Some points:
[ 11 -23  57  42 -58  47  23 -51 -27 -40  12  -7 -17 -55 -49  91   1  38  -5  -2   4 -56  13 -77 -22  43 -55 -17   7
 -57 -37  24]
[-28  -9  77  43  61 -11  20  51 -17 -39 -17  48   6  78 -45  73 -50  22  36 -27 -13 -29  27 -16  35  49 -59  48 -26
 -32  -5 -26]
[  49   44  -54  102  -90   29   47   32  -41   -2  -51  -32   11  -13  -16    3   20   22  -41   64  -86  -24 -127
  -19   55   -3   -8  -17   38   73   56  -14]
[ -27   35   -1   46 -107  -28  -75  -31   -9   49   18    2  -33   -5  -11   11   63   42  -70  -24   40   26   -8
   16   17    9  -45  -72   12    5   17  -19]
[ 25  18  20  29 -36 -17  39 -37   2 -20  24  12  71  14  83 -87  49 -50 -19 -85  44 -41 -38  -7 -55 -29  12  12  11
 -34   9 -53]
[-51 -13  42 -17  35 -60 -42 -12  12   4 -56  63  -8 -88 -17 -99  14  -5  18  45  76 -42  82 -44  46 -68   6  51   3
  37 -21 -18]
[-16 -43  21  46   3  -5   2  33  20 -29  33 -10  17 -66 -40  33  22   5  31  30   4 -23  25  13  39  54 -11  54  40
 -68 -16 -60]
[ 22  56 -53  52 -35 -28 -65  -3  17 -30  24 -38 -40  64  62  11  42   4 -10  40 -76 -17  -8  -1 -23 -18 -63  18 -47
  30 -10   8]
[ -35  -91  -11 -102  -59    4  -26   17   15   21  -40  -93   54   34  -42   20   29   40   -1   -4   19    9  -23
   31  -21  -44   33   19  -44  -90  -17   63]
[-15  50 -44  15 -16  16 -40 -27  37 -27  61  26 -98  34  15  29  16 -16 -24 -15 -14 -16  15 -20  -3  58 -56 -49 -16
  17 -15  38]
[-16  57 -99  -8 -12  87   3  20 -65 -11 -15  41 -32  16 -19 -89 -45  41 -37  30 -57 -48 -23  31  18 -34  39 -24  66
   2  97 -68]
[-56 -18  18   7  18 -39 -21  42  86  29 -53  33 -15  72  19  32  10 -52 -34   4  73 -10 -62  -2  52  75 -29  25 -17
 -41  38  11]
[ -6 -73  28   0  20 -32 -25 -24  28  35 -47 -15 -18  86  39  90   6 -24  -3  97  24  16 -33   8  48  29 -70 -17 -48
 -23   1  30]
[ 15 -50 -37 -20  -4 -88 -53 -70 -35  21  37 -12  83 -26 -20 -33 -11 -60  38  27 -19   9  29 -20 -13 -36  -9 -60 -47
  71  -5  -8]
[ 10 -51  26  18 -39  53  27   8 -19  -6  70  12  41 -53 -66  26   4  -8  -5 -18  28 -26 -20  14  26  64 -51  42  65
 -30 -16 -48]
[ 75  74 -17  58 -73 -73 -18  41 -40  49 -76  -6 -33  -4 -24  46  59  54 -41 -55 -77  37 -15  48  14   0  33 -27  -5
 -20   9  -6]
[ 31   6 -28 -13  23 -45 -43 -48  41   7  13  73  -4 -59 -37 -77 -54 -96  51 -40   3 -48 -11 -42 -45  20  30 -62 -18
  40   7   9]
[ 52  35 -95 -26 -28  69  67 -46 -56  -5  61  49  18  -7  40 -58  48 -59  -4 -19 -65 -27 -41   4 -31 -44 -58 -21  -6
 -12 -27  -7]
[ -4 -40  45 -13 -29 -31  -4 -40  62 -44 -17  41 -54  60  13  47  75 -72 -20 111 -19   5  46  -7  76 -35  19  14  35
 -40 -60   1]
[ 77   5  77  63  92  27 -30 -49  -2  26 -52  38   6 -48  12   9 -34 -49  26 -82  43  74  35   7 -42 -48   7  21 -20
  18   6  49]
[ 55  -1  83 -83  14 -59  46 -25  27  55 -26 -27  -6 -33   1  60 -68  45  -7  34 -46 -63  -9 -26 -23  20  54  48  -4
  49  13 -17]
[  5  46 -32 -57  23  81  30  44   3 -21  47   4   0  52  29  18  -3 -54 -16   9 -37  45  17  -2 -81 -42  -3  80   8
   2 -72  45]
[-48  44 -46  66 -46   2  29  46 -32 -43 -34 -16  43 -31 -78  17  21  26   9  52 -94  47  -2 -35  46 -39  75 -47  17
  11  29 -10]
[-28  13  76  26   4 -34  67  18  24   3  20 -84  56 -57  55  38   4  33  16 -13 -16  37 -52 -57 -26 -63   6  35  20
  10 -13 -36]
[-52  61 -20 -37  21 -31   3  65  27  72 -45  51  74  -4 -26 -56 -12 -78   1  29  17   4 -15 -14 -84 -49  81  34 -44
  28 -17   1]
[ 28  38  22  29  -4  16 -59  14  67 -48  69  12 -55  51  12 -33  13  12  45 -61 -96   3 -14  76  -4 -68 -10  47  36
 -53   0 -78]
[-47 -22  43 -27 -69 -26  27  21  32 -19  56 -23 -37  96 -46  13  39  -4 -20 -20  -4 -56 -38  -7  40 -34  -3 -20   5
  79 -88  20]
[ 37 -54  26  18  25 102 -80 -98  -3 -19 -23 -25  32 -23  -4 -48 -51  10  27  69  21  41  33  28 -19 -81  30   5  -2
  35  67  30]
[-47 -43  65  -2  26  -2  27  -3  71 -19  -5  -3 -20 105  20  26  -6   0  -2  -3  37 -26 -48  12  73  32  -8  -2 -16
   8  30   6]
[ -10   48    3   51   58   48   41   54    7  -14   -5  -10 -101   58   41   50   11    0    0  -23  -32  -25   -6
   22  -37  -37   11    7    3  -47  -55    7]
[-55 -48   8 -50 113 -20  77 -32 -54  37 -58   8  -8 -99  29  -5  11  28  18  -2  48 -14  59 -39  68 -70 -19  -5 -29
 -20  -7  14]
[  -6    3  -17  -25   20 -102 -127  -16  -23   -6  -40   -2   41   19    9  -32  -71  -18   -4  -23    6   22   75
  -45  -67  -39    2   20  -13  -10   51  -19]
[-83  17 -18  26  42  40  47  75 -19  83  87 -45  40 -29 -46  55   0 -41 -29  16  20  35  -1  50 -44 -19  66  -4  36
  42 -41 -50]
[-39   5 -52 -88  26 -14  13   6 -97  23 -51  32  13  31  -8 -34 -29  -4 -59 -53  15 -14   3 -74  40 -80 -83  26 -21
  83   6  58]
[ 50 -34  -8 -64 -13 -15 -14 -17   6 -22  68   1  19 -29 -26 -44 -28  -3 -13  -7  11  17  54  47  40  76  56  24  76
  59  26 -36]
[  7   5 -36  86  35 -39  16   1 -19  19  26  17 -26  40  90 -31  59 -28  28  49  30  -7  -3  62  16  38 -41 -73 -34
   2 -27 -51]
[-64 -47 -33  82  48  12  -6  94 -20  34  62 -90  34  12  -4  25 -15   1  -7   1  71 -45 -37  61 -14  68 -19  29  15
   2   4 -65]
[-14  40  35 -48  20 -23 -11  39  34  80   2  25  -7 -44 -16  63 -76  24  55  39 -22  89 -26 -16 -81  35  -3 -48 -13
 -34 -17 -11]
[ 38 -41 -12 -46 -18 -68  -1   7 -10 -38 -36  -9  44  -7  61 -34   8 -13  35 127  15  21  39 -40  -8  35 -12  33  -4
  -3 -46   9]
[  19  -43   59  -22  -24   18  -12  -33   17  -20  -26   39 -101   97   -7   34    1  -23  -50   14   59  -13   26
   15   43   26   19  -40   50    1  -36   39]
[  32    8  -29   23   60    3   23   36  -58    0   -2  -16  -65  -11   10  -12  -36   54   74  -22  -40   48   21
   57  -21  -14   39 -102   11  -23  -28  -16]
[-10  21 -91 -18 -23 -56   9  31 -17 -35  11 -59  47 -27  33  -2  46   8 -10 -33   6  30  38 -39 -24  73   1  -2 -51
  -3 -15  62]
[-20  58 -85 -22   4  18 -56  22  68   0  36 -40 -88 -75  12 -60  50  55  20  -9 -31 -14  17  33   0 -14  -6  29 -44
  30 -14  49]
[ 22 -23  -7  34  33  30 -65 -20  21 -29 -10  -9  55 -37 -46 -54 -27 -27  13 -76  40  79  20  20  35   4  37  19  -2
  73  71  58]
[  0  33  15   1  26  -9  61 -23  24 -32  29  19  45 -53  24  10 -36   1   6 -42  -1   5  -1 -59   4  94  10   0   4
   8  63 -15]
[ 48 -37  15 -74  62 -49  89 -12  23  55 -15   0 -27 -49  34   9  11   5  -1 -63 -16  -9 -60  22 115  11 -30  32   4
  44  21   6]
[-78  23 -26   6  23  46  27   0  23 -31   2  -8  62  -1 -10 -21  15 -52   1 -16   3 119   5 -31   9 -79  78 -41   0
  28  25  53]
[-22  -8  10 -36   6  15 -16 -64  46 -54  45 -22  -1 -76  -8  77 -57  21  15  10 -51  34  27 -88   1  42 -14 -10  28
 -51  59   4]
[-14 -31 -12 -34 -17  46 -10  49  17  56 -34   5 -41   6 -23 -66  31  35  74 -12  48  28 -82  59 -16 -51 -51 -55 -64
 -25 -81  76]
There is one direction along which these points spread out most. Take the direction at right angles to it along which they spread out most. Go by this last direction. How many in every 100 of the points above lie lower along it than each point below? Answers are rounded to whole numbers. More than half of the points above lie lower than the first one.
[  19   -1   52   17  -51   40   28   11  -37    7   28   63   68  -20  -11  -10   -4   25   31   90   21    2  -18
   -6  -15   53 -100   42   10  -13  -31  -59] 61
[ 29   4  55  13 -72   8 -13  19  -7 -45  12   6   3 -11  72 -56  14  45 -24  21  86  57   7  -7  -6  43 -39  39 100
 -22 -14 -46] 59
[ 41   7 -46 -17  10  82  84 -33   3 -45 -22  12  23 -71   6 -17  18  -7 -25  26  27 -38  47  -8   5 114  84  28  -5
 -17  42  55] 49
[   2  -73   -8  -18   44   29  -23  -20  -51   32  -23 -108   -9    7  -18   27  -72   -9   -4    2   21  -11   -9
  -10  -68  -97   57  -44    0   55  -22   61] 49
[ 17  -4 -49  56  10  -2  -6  26 -54 -32  10 -20 -21  79  29   1 -28  -2 -12  -9  20 -59   7  22 -37  82   2 -44   3
 -17   9 -23] 31
[  17  -56  -44  -21   61  -12  -40   28   -3  -19  -74    9  -67  -23  -77  -12  -43  -82   30 -111  -45  -38  -39
  -41   21 -119    7    9   30  -39  -29   60] 47
[ -94  -13   30 -126  -10  -22   40  -31   21   52  -23   32    5    0    7   -1  -16   68  -13   15   -2   -4  -35
  -25   58  -41  -15  -37    1  -68   67  -49] 78
[ 72  14  28  20 -38  13  29  57 -52 -33 -32  46  40  24 -41 -15 -18  48  -4 -32  43   8  34  33   2 127  14  36  13
   3   2   7] 55
[  -8   65   24   31  -23   45   37   11   19    4   16    3   33   14  -55   25   33   99   28  -13  -50  -31   16
   53   -2   64   14   21 -113   16   23   20] 31
[ 59  49  33   3 -67  11 -59 -70 -35  52  19  65 -26  45  -1  41  42   0 -80 -14 -42  10  54  73 -27 -42  -8   6  34
 -58  15 -73] 20
[ 30   6  19   5  -6   7 -18 -83   2 -27   7 -58 -25  36  78 -24   3  25 -30 -31  25 -83  42   3 -85 -25  57 -14 -28
 -11  16   8] 41
